One turn sends every row of this set to another row. A few are shown first. Where does it send the rows asked after them?
piga: [-0.14  0.84  0.38  2.21 -1.79  0.93  0.98 -0.90 -1.18  0.71 -0.24  0.22
  1.61 -0.10  0.55  0.17 -0.09  0.41 -1.10]
tolus: [ 0.60 -0.49  0.09  2.02 -0.02  0.67 -2.91  2.32  1.67 -2.20 -0.57  0.18
  2.35  0.39  0.29 -0.34  0.01  1.18 -0.53]
didug: [ 0.03  0.33  0.56  0.72 -0.12  0.29 -2.28  0.34 -0.84 -4.38 -0.21  0.36
 -0.12  0.22  0.52 -0.09  0.00 -1.02  0.45]
Pusa: [ 0.06 -0.51  1.20  2.29  1.84  0.47 -2.56  1.93 -0.43 -2.82 -0.54  0.92
  0.24  0.59  0.11  0.92 -0.30  1.37 -0.23]
ziman: [ 0.18 -0.82  0.77  0.61 -1.45  0.15 -1.15  0.45 -2.03  1.44 -0.54  0.73
  2.26  0.38  0.41  0.09 -0.28  1.50 -1.03]
rugiz: [ 0.52 -0.17  0.15  2.08 -0.29  0.69 -3.05  2.39  1.76 -2.20 -0.61  0.13
  2.16  0.10  0.12 -0.39 -0.10  1.19 -0.50]
tun: [-0.10  0.73  0.36  2.21 -1.64  0.91  1.09 -1.00 -1.22  0.71 -0.19  0.36
  1.63 -0.09  0.51  0.24 -0.08  0.40 -1.19]
Ferod: [ 0.45 -0.31  0.55  0.84 -1.56  0.77 -1.76  0.26 -2.10  1.55 -0.77  0.55
  2.21  0.41  0.13  0.20 -0.82  1.07 -0.72]
Saza: [ 0.27 -1.07  0.47 -0.02 -2.66 -0.08  0.02 -0.74 -0.86 -0.97 -0.65 -0.10
  3.02  0.13  0.40  0.41  0.44  0.22 -0.94]
lusel: [ 0.08 -0.13 -0.11  3.33 -0.53  0.15 -2.33 -0.44 -2.04 -0.50 -0.55  0.41
 -1.45  0.14  0.64  0.47 -0.51  0.42 -1.13]
zolaz: [-0.09  0.82  0.36  2.22 -1.68  0.88  1.05 -1.04 -1.18  0.78 -0.17  0.39
  1.63 -0.16  0.43  0.16 -0.08  0.35 -1.09]
ponik: [-0.30 -0.26  0.56  0.77 -2.13  0.22 -1.60  0.73 -2.09  1.37 -0.81  0.39
  1.97  0.15  0.12  0.10 -0.50  1.36 -1.03]
sunuk: [-0.20  0.11  0.95  2.38  1.28  0.87 -3.02  2.02 -0.60 -2.87 -0.82  0.69
 -0.10  0.38 -0.19  0.92 -0.64  1.04 -0.12]
nop: [-1.39  0.78  0.45  0.12 -0.71  0.26  0.75  2.46 -1.26 -0.96 -1.02  0.12
  1.35 -0.36 -0.14 -0.33 -0.94 -0.39 -1.31]
Tok: [-0.61 -0.35  1.06  2.33  1.08  0.24 -2.60  2.35 -0.34 -2.92 -0.77  0.65
 -0.31  0.33  0.02  0.78 -0.21  1.42 -0.41]
vel: [-0.03 -0.16  0.19  0.03 -3.31  0.42 -0.67 -0.54 -0.93 -0.89 -1.01 -0.37
  2.50 -0.25 -0.02  0.36 -0.04 -0.25 -0.64]
Sos: [-0.28 -0.33  0.76  0.62  0.00 -0.37 -1.59  0.46 -0.66 -4.48  0.00  0.38
 -0.18  0.24  0.71 -0.14  0.55 -0.49  0.02]
pedag: [ 0.33 -0.52  0.13  1.92 -0.15  0.44 -2.75  2.50  1.68 -2.26 -0.49  0.07
  2.11  0.24  0.32 -0.37  0.08  1.40 -0.67]
gul: [ 1.02 -0.47  0.37  0.07 -2.42  0.75 -0.60 -1.07 -0.88 -0.78 -0.79  0.03
  3.31  0.32  0.28  0.45 -0.15 -0.49 -0.39]
nupaz: [-1.01  0.04  0.98  2.88 -1.12 -0.28 -1.49  0.45  1.34 -3.11 -0.35  1.10
  0.46 -0.13  0.80 -0.32  1.51 -0.64 -1.28]
desu: [-0.04  0.01  0.70  0.04  0.95  0.48  1.16  1.90 -1.14 -0.81 -0.54  0.73
  2.24  0.28  0.20 -0.27 -0.76 -0.42 -1.11]
fava: [ 0.52 -0.44  1.22  2.76  0.37  0.49 -1.30 -0.33  1.28 -2.93 -0.06  1.72
  1.56  0.60  0.95  0.01  1.26 -0.85 -0.96]
Teke: [ 0.38 -0.37  0.76  0.67  0.74  0.05 -1.71  0.11 -0.75 -4.26  0.00  0.80
  0.25  0.58  0.82 -0.09  0.23 -0.86  0.33]
Zerug: [-0.09 -1.07  0.02  3.16 -0.09 -0.54 -1.50 -0.39 -1.87 -0.61 -0.30  0.68
 -1.27  0.48  1.03  0.27  0.16  1.04 -1.47]
Tad: [ 0.78 -0.68  0.05  3.23  0.55  0.20 -1.76 -0.89 -2.02 -0.41 -0.32  0.84
 -0.86  0.64  1.00  0.55 -0.34  0.43 -0.94]
fuvu: [ 0.16  1.07  0.73  3.02 -0.80  1.22 -2.40 -0.13  1.15 -2.93 -0.53  1.24
  0.87  0.03  0.53  0.01  0.54 -1.52 -0.65]
baz: [-0.03  1.31  0.27  0.23  0.20  1.54  0.03  1.79 -1.36 -0.74 -1.00  0.39
  1.92 -0.10 -0.32 -0.03 -1.72 -1.18 -0.67]

tun turns into zolaz
rugiz turns into pedag
Now find these:
ziman turns into Ferod
nop turns into desu
Teke turns into didug
Tad turns into lusel
vel turns into Saza
Tok turns into Pusa
nupaz turns into fava

